The rows of R fall into 3 groups, which share some directions, and each row is roughly a mix of its group's hidden directions.
R:
[[43.9, -25.6, -25.2, -16.6, -4.3, 0.9, 15.4, 16.3, -23.0, -13.2],
[16.6, 48.3, 5.2, -10.9, -21.8, -7.6, -23.8, -12.2, 5.3, -26.1],
[-8.2, 16.9, -23.7, 26.0, -36.7, -28.8, -21.2, 5.8, 21.1, -4.0],
[-22.0, 30.6, 3.6, 18.7, -6.8, -20.2, -16.2, -38.7, 26.6, -3.0],
[29.1, 10.1, -7.5, 51.9, -2.3, 25.3, -17.2, 7.6, 4.1, 2.3],
[38.9, -13.7, -34.1, 8.2, 3.9, 15.3, 13.4, 31.7, -5.1, 18.0],
[-9.1, 10.5, 48.9, 7.8, 11.3, 26.2, -8.3, -28.2, -11.3, -16.1],
[14.6, 25.0, 24.6, 38.7, -11.3, 25.8, -17.5, 23.6, -0.8, -11.0],
[-10.5, -24.6, -17.9, -3.5, 41.8, 19.8, 17.6, 2.3, -26.2, 22.8],
[11.0, 17.6, 21.0, 9.0, -10.8, 2.7, -3.2, -54.7, -19.5, 15.9],
[-42.1, -19.2, 19.0, -33.8, 16.6, -4.3, 1.0, -14.0, -13.5, -19.8],
[10.4, -28.0, -43.7, 2.0, 4.7, -13.7, -6.6, 38.6, -5.4, 11.7],
[-44.8, 11.2, 21.3, -31.6, -1.9, -19.9, 2.1, -17.3, 12.2, -16.8],
[-36.2, -17.9, 16.4, -5.8, 8.9, 1.3, -15.2, -0.7, 17.5, 46.4],
[21.3, -22.2, 47.2, 1.6, -18.4, -13.5, 20.6, -8.8, 19.3, -11.9],
[29.5, 8.7, 28.4, 11.5, -31.9, -9.5, -1.0, 10.3, 39.7, -6.4],
[29.7, -26.2, -8.7, -9.6, -4.5, 23.0, 11.9, 39.3, -23.0, 14.7],
[29.3, -6.8, -24.8, 0.0, -0.1, 16.9, 26.1, 29.6, -22.6, 28.8],
[6.7, -41.4, -26.7, -12.1, -0.4, 19.8, -10.7, 34.7, 18.3, -7.6],
[9.1, -12.8, -30.1, -3.1, 14.9, 32.6, -4.3, 44.2, -15.1, -7.9],
[-8.7, -30.9, 16.3, -8.6, 20.2, 43.2, 12.0, 4.5, -20.6, -22.0],
[-4.6, 29.8, 16.4, -7.0, -13.0, -17.5, 26.4, -46.2, -6.6, 11.9],
[-5.6, 39.1, -7.2, 35.7, -7.0, -13.4, -10.7, -30.8, 22.2, 6.9],
[-24.8, 28.5, 26.6, 16.5, -11.8, -1.7, -14.0, 5.0, 17.5, 40.4],
[-3.2, -17.4, 8.8, -38.9, -8.9, -13.1, 2.5, -10.7, -12.6, -47.8],
[46.4, -6.1, -22.2, 21.9, -18.3, -6.9, 18.3, 7.5, 27.2, 5.9],
[-3.0, -27.7, 3.6, -10.7, -5.5, 32.9, 12.5, 42.6, -9.4, -25.2],
[-3.5, -1.2, -7.0, 15.5, 13.5, 52.9, 8.6, 22.3, -2.9, -29.2],
[-29.7, 15.4, 1.5, -35.4, 1.1, 10.7, 17.8, -4.6, -30.4, -30.9],
[-2.2, 31.3, 11.2, -8.1, 6.1, 11.2, 19.3, -53.7, -8.4, 6.8],
[-3.9, -18.4, 17.2, 7.3, 16.4, 38.4, 11.7, -0.6, -45.7, -6.5],
[32.0, -0.8, 12.1, 1.3, -32.0, -13.3, 34.5, 0.4, 23.7, -24.4],
[-0.7, 11.5, 2.5, 37.6, -1.3, 35.1, -2.9, 17.0, -3.4, 40.3],
[10.6, -15.5, 44.0, -15.0, -18.7, -5.9, 27.2, 0.7, 23.1, -23.4],
[37.7, -37.3, 16.1, -8.0, -18.7, -7.1, 16.5, -10.0, 26.4, -10.4],
[11.2, -3.7, -25.3, 15.9, -10.0, 4.5, 1.2, -3.3, 4.0, 59.4],
[34.4, -7.7, 33.9, -15.0, -17.1, 1.3, 29.5, -3.2, 21.2, -22.0],
[-4.7, 4.8, 26.3, -12.5, -39.0, -36.0, 16.6, -21.1, 15.6, 6.2],
[-20.1, 30.9, -35.3, 22.7, 12.8, -11.6, -25.6, -3.3, -19.5, 15.9],
[-17.8, -46.8, 35.0, -5.3, 23.1, 1.0, -4.6, -0.4, 11.7, 16.3],
[-19.7, -31.4, -11.8, -11.9, 38.1, 23.2, 13.1, 4.1, -23.1, 18.7],
[-32.7, -8.8, 26.6, -42.9, 3.6, -24.4, 1.7, -10.1, -0.5, -17.3],
[22.6, -20.0, -11.3, 18.0, 21.6, 38.4, 11.1, 22.7, -24.9, -12.1],
[17.6, -1.2, -36.2, -20.7, 17.5, 6.4, -13.7, 33.5, -27.0, 16.6],
[1.3, 9.8, -39.5, -11.7, 39.9, 15.7, 13.2, 15.1, -25.2, 6.3],
[13.3, -3.8, 25.1, 25.6, -32.0, -30.8, 23.2, -0.1, 25.0, -10.2],
[-28.0, 12.3, 28.2, 15.6, 8.7, -12.3, -25.0, -33.0, 16.2, -23.1],
[-6.4, -54.2, 21.9, -18.8, 15.8, 9.1, 23.5, -3.4, 0.6, 1.0],
[18.5, -20.3, -38.2, -4.6, 11.2, 6.0, -15.5, 34.9, -26.0, 13.5],
[-11.7, 7.0, 41.0, -15.2, -8.8, -29.5, 9.9, -38.8, -0.7, 7.9],
[40.9, 24.6, -24.5, 30.5, -2.6, 4.9, -14.8, 5.7, 6.9, 24.1],
[33.2, -15.2, -25.8, -10.8, 0.1, 2.4, 28.0, 16.6, -28.6, 26.8],
[-23.9, -37.5, 11.6, -7.2, 33.9, 17.9, 16.1, 3.7, -20.8, 19.5],
[-38.7, 22.3, 9.5, 21.1, -6.0, 2.8, -16.0, -35.5, 21.4, 13.0],
[25.4, -19.1, 24.1, 11.6, -35.4, -20.4, 7.1, -1.6, 34.3, -9.6],
[-15.6, 22.9, 27.4, -5.2, -12.6, -10.1, 21.4, -42.5, 24.7, -5.4],
[12.9, 31.2, -16.0, 10.1, -22.0, -32.3, -26.2, 5.5, 25.9, 17.4],
[26.1, -34.5, -11.0, -2.0, 15.6, 23.4, -0.4, 43.7, -3.1, 3.1],
[18.9, -18.1, -32.9, 6.8, 12.0, -10.7, -24.9, 29.9, -27.4, 19.5],
[-0.3, 15.3, -20.6, 18.6, 19.4, 42.1, 11.9, 27.6, -17.0, -19.1],
[-15.6, 8.7, 18.6, -31.7, 29.9, 27.1, 6.5, -7.3, -35.6, -7.0],
[-30.2, 28.5, 11.7, 8.9, -4.2, -21.8, -11.3, -42.7, 16.6, -7.2],
[-9.7, 26.3, -32.9, 10.4, 25.5, 13.5, -18.6, -0.4, -32.7, 22.0],
[-16.3, 26.7, 27.1, 9.8, -11.9, -21.7, 12.2, -34.8, 30.0, -5.8],
[52.4, -24.1, -25.0, 3.6, -7.6, 15.2, 18.8, -1.0, 5.2, 9.0],
[-17.6, 13.6, 32.2, 7.0, -17.7, -11.6, 14.1, -35.5, 33.0, -11.7],
[16.0, -8.7, -28.3, 16.6, 12.3, 8.3, 14.8, 4.6, -7.5, 52.8],
[-32.4, 15.0, 24.6, -29.4, -13.5, -32.5, -6.2, -17.4, 16.3, -11.1],
[-21.2, 6.8, 40.2, -13.8, -2.4, -14.4, 18.6, -38.7, 17.4, -7.3],
[19.1, -19.3, 38.6, -2.9, -29.9, -18.3, 13.9, -12.6, 21.9, -20.3],
[-48.0, 18.0, 2.0, -32.8, 10.9, 4.9, -18.5, 1.8, -8.9, -20.8],
[-53.7, -2.4, 0.7, -28.9, 13.6, -5.5, -13.5, -7.3, -14.6, -18.2],
[-15.5, 28.2, 1.7, -18.4, -27.4, -19.3, -29.6, -11.1, 9.5, -33.4],
[-3.6, 10.7, 18.4, -15.6, -24.6, -46.6, 2.9, -24.5, 18.1, 17.1],
[1.2, -19.8, -18.5, -13.1, 24.4, 50.5, 0.6, 19.9, -2.2, -16.0],
[-31.2, 4.3, 4.2, 24.3, 25.8, 8.3, -4.4, -17.3, 10.8, 44.1],
[5.1, 14.7, 15.3, 1.3, -40.5, -41.5, -3.1, -18.0, 17.8, 14.9],
[5.9, -33.9, 16.5, -36.8, -1.8, 7.6, 9.5, 30.9, -27.3, 7.2],
[29.5, -4.1, -29.1, 41.7, 20.8, 26.4, 4.4, 5.6, -6.6, 4.5],
[-34.3, -11.4, -30.7, 3.3, 24.4, 11.6, 12.2, 6.8, -35.8, 15.7],
[-40.4, -41.1, 15.4, -16.6, 24.1, -3.5, 12.0, -6.1, -10.4, -0.9],
[-2.4, 28.8, -20.6, 33.7, 0.2, -13.4, -4.9, -34.9, 20.5, 21.9],
[-17.5, -42.3, 33.1, -22.3, 27.3, 1.0, 2.5, -15.3, -5.6, 1.8],
[-12.3, -2.1, 31.6, -10.5, -18.1, -12.4, 11.3, -43.4, 30.8, -3.0],
[0.1, -22.2, 4.3, -41.0, 2.9, -6.1, 10.7, 6.8, -14.6, -45.8],
[3.3, -26.7, -36.3, 7.9, 17.3, 31.8, -3.7, 32.1, 9.3, -13.3],
[18.8, -10.8, -33.7, 18.7, 3.6, -1.7, -26.0, 40.8, -16.9, 10.3],
[-52.5, -10.4, 10.5, -23.5, 18.3, -7.9, 15.1, -4.3, -14.2, -18.5],
[-18.1, 14.0, 25.6, -7.6, -4.4, -1.4, 28.8, -47.5, 17.9, -7.2],
[-24.1, 1.3, -16.6, 10.7, 10.5, -4.0, -8.3, -5.9, 38.0, 45.5],
[-31.5, 34.6, -12.4, 15.6, 14.6, -15.4, 6.6, -29.8, 25.3, 10.6],
[-2.8, -46.9, -13.6, -37.2, 15.6, -20.5, 4.4, 6.0, -3.7, 14.4],
[9.2, -25.0, 37.0, -12.0, 21.6, 24.5, 35.3, 11.0, 0.4, 7.3],
[-18.6, 40.7, 30.8, 22.6, -1.8, -6.4, 18.6, -23.5, 9.7, -14.7],
[-44.7, -19.7, 3.6, 1.2, 30.5, 5.6, -5.1, -1.4, -30.7, 19.5],
[-19.1, -2.6, 39.5, -4.0, 2.3, 3.8, 15.1, -45.3, 17.5, -12.6],
[-6.7, -32.9, -20.0, 9.5, 20.5, 41.1, 10.4, 19.2, 4.1, -22.2],
[-0.3, 15.6, -16.0, 41.6, -3.4, 31.2, -4.6, 6.8, 12.3, 35.7],
[31.2, -6.3, -21.5, 36.0, 8.7, 34.0, 8.1, 3.6, -24.0, 7.6],
[31.4, -12.7, -31.2, 8.1, 5.1, 23.9, 15.4, 35.4, -6.7, 19.9],
[-13.8, 2.8, 35.8, 9.2, -20.8, -17.5, 0.2, -31.8, 36.3, -9.1],
[-54.1, 6.4, 17.6, -25.8, 12.9, 4.3, 1.6, 3.6, -17.4, -16.6]]
Here is one row of each group, with its name. Which group are the others in?
[-37.0, -0.9, 23.6, -20.8, 6.8, -24.2, -10.5, -31.4, 11.0, -22.5] : (101)
[-25.7, 9.2, 12.1, 9.7, 39.0, 18.2, -5.4, 5.7, -31.2, 29.0] : (44)
[16.3, 11.6, -35.4, 18.1, 11.1, 3.1, -11.7, 38.9, -29.5, 8.6] : (114)

[-9.1, 44.6, -11.9, 11.6, -17.9, -25.3, -34.2, -7.5, 7.1, -11.5] : (44)
[12.6, 23.2, -7.3, 27.2, -38.8, -26.9, -14.7, 25.3, 10.9, 4.9] : (114)
[-44.1, -14.9, 26.1, -39.4, 7.2, -9.9, -3.5, 2.8, 11.4, -4.1] : (101)
[-13.1, -47.3, -15.7, -29.6, 15.5, -8.2, 18.9, 21.9, 5.9, -3.0] : (114)
[28.0, 10.7, 22.7, 13.1, -5.3, 4.4, 2.6, -3.5, -38.0, -40.2] : (101)
[6.8, -8.6, -4.9, -37.5, 6.1, -11.2, 22.3, 7.1, -17.4, -46.4] : (101)
[-3.0, -31.2, -19.4, -15.9, 31.9, 33.0, 19.5, 13.1, -12.7, 16.8] : (44)
[-5.6, -38.4, -17.9, -3.6, -14.8, -7.1, 26.8, 42.1, -0.2, -10.8] : (114)
[-14.0, 10.3, 17.9, -20.5, -29.2, -38.5, -20.1, -13.4, 24.3, 12.8] : (101)
[-4.5, -43.6, 22.9, 9.6, 1.0, 28.4, -14.3, 23.9, -1.9, -24.2] : (114)
[-13.4, -17.0, 2.5, -7.7, 12.4, 43.7, 33.4, 11.8, -9.7, -27.6] : (114)
